Look-ups in named tables: a row name and a column name give one cell, copied from the table.

luso
columns: vegalu, bogo, pep, seg
rig: [192, 150, 197, 104]
bedif: [182, 121, 201, 87]
tele: [148, 206, 152, 169]
foz: [109, 131, 104, 143]
vol: [120, 151, 112, 153]
fevaku: [151, 204, 154, 167]
mogokun: [37, 52, 33, 96]
reb: [193, 145, 199, 83]
mafi: [156, 171, 147, 154]
beliri: [169, 119, 184, 87]
debi: [152, 112, 153, 102]
guzub: [41, 68, 53, 119]
mituf: [186, 116, 197, 88]

reb, vegalu: 193
mogokun, vegalu: 37
tele, pep: 152
debi, vegalu: 152
vol, pep: 112
mituf, pep: 197
mituf, vegalu: 186
mafi, vegalu: 156
mafi, bogo: 171
vol, vegalu: 120
tele, vegalu: 148
rig, pep: 197
mogokun, bogo: 52
beliri, vegalu: 169
beliri, seg: 87
foz, bogo: 131
tele, bogo: 206
Row with the largest bogo: tele

Table robelu
	feve	tev	rafo	fonu	gagota	nisup
duf	0.37	0.47	0.29	0.52	0.23	0.48
dep	0.60	0.67	0.66	0.49	0.69	0.43
daf	0.45	0.52	0.47	0.53	0.50	0.40
difola	0.48	0.55	0.48	0.55	0.55	0.41
pasagu	0.63	0.66	0.63	0.50	0.68	0.42
zuta	0.56	0.74	0.46	0.99	0.35	0.62

What is the feve of duf in robelu? 0.37
What is the rafo of dep in robelu? 0.66
What is the rafo of duf in robelu? 0.29
What is the rafo of zuta in robelu? 0.46
What is the feve of zuta in robelu? 0.56
What is the nisup of duf in robelu? 0.48
What is the gagota of daf in robelu? 0.50
What is the fonu of dep in robelu? 0.49

mut
fields: mavomuf, kofu, pem, naz, durus, retota, peziso, betoz
zale: [66526, 24612, 91725, 71824, 15757, 23998, 15991, 24939]
mun: [77062, 96334, 75985, 25784, 86624, 80802, 90611, 68350]
kogunak: [97935, 72739, 96994, 15867, 52827, 68501, 65993, 31263]
zitev: [28873, 38374, 22135, 95570, 55064, 53792, 49078, 86780]

mun, pem: 75985
mun, retota: 80802
kogunak, kofu: 72739
mun, durus: 86624
zitev, naz: 95570
zitev, mavomuf: 28873
kogunak, durus: 52827
mun, naz: 25784
mun, peziso: 90611
zitev, kofu: 38374
kogunak, mavomuf: 97935
zitev, retota: 53792

lis
|  | dor | pebor | gez | rav | tof | rusenov | nabu | tiramo |
|---|---|---|---|---|---|---|---|---|
| kav | 0.6 | 0.7 | 0.6 | 0.4 | 0.2 | 0.5 | 0.5 | 0.6 |
| tir | -0.3 | -0.4 | -0.3 | -0.4 | 0.2 | -0.4 | -0.4 | -0.1 |
| mef | -0.2 | -0.3 | -0.2 | -0.3 | 0.0 | -0.4 | -0.3 | 0.1 |
| pigido | 0.2 | 0.1 | 0.1 | -0.1 | -0.2 | -0.1 | 0.0 | 0.1 |
| noz | -0.6 | -0.7 | -0.6 | -0.7 | 0.1 | -0.7 | -0.7 | -0.2 |
| gimoge | -0.1 | -0.1 | -0.1 | -0.3 | -0.1 | -0.3 | -0.2 | 0.1 |
| gir | -0.3 | -0.5 | -0.4 | -0.5 | -0.3 | -0.6 | -0.5 | -0.2 |
| pivu | 0.2 | 0.2 | 0.2 | 0.0 | 0.0 | 0.0 | 0.1 | 0.0 |
| pugu | 0.3 | 0.4 | 0.3 | 0.3 | 0.5 | 0.3 | 0.3 | 0.6 |
| desa | -0.2 | -0.3 | -0.3 | -0.3 | 0.0 | -0.4 | -0.3 | -0.2 |
| bik | -0.4 | -0.6 | -0.5 | -0.7 | -0.5 | -0.8 | -0.7 | -0.5 |
| nedelu | -0.3 | -0.4 | -0.4 | -0.5 | -0.3 | -0.6 | -0.5 | -0.2 |
| figireg | 0.2 | 0.0 | 0.0 | -0.2 | -0.6 | -0.2 | -0.2 | -0.3 |

rav of gir = -0.5
pebor of pivu = 0.2
tiramo of bik = -0.5
rusenov of gimoge = -0.3
gez of noz = -0.6
nabu of desa = -0.3
dor of bik = -0.4
nabu of kav = 0.5
nabu of pivu = 0.1
nabu of gimoge = -0.2
dor of desa = -0.2
gez of pigido = 0.1
Row with the largest rav: kav

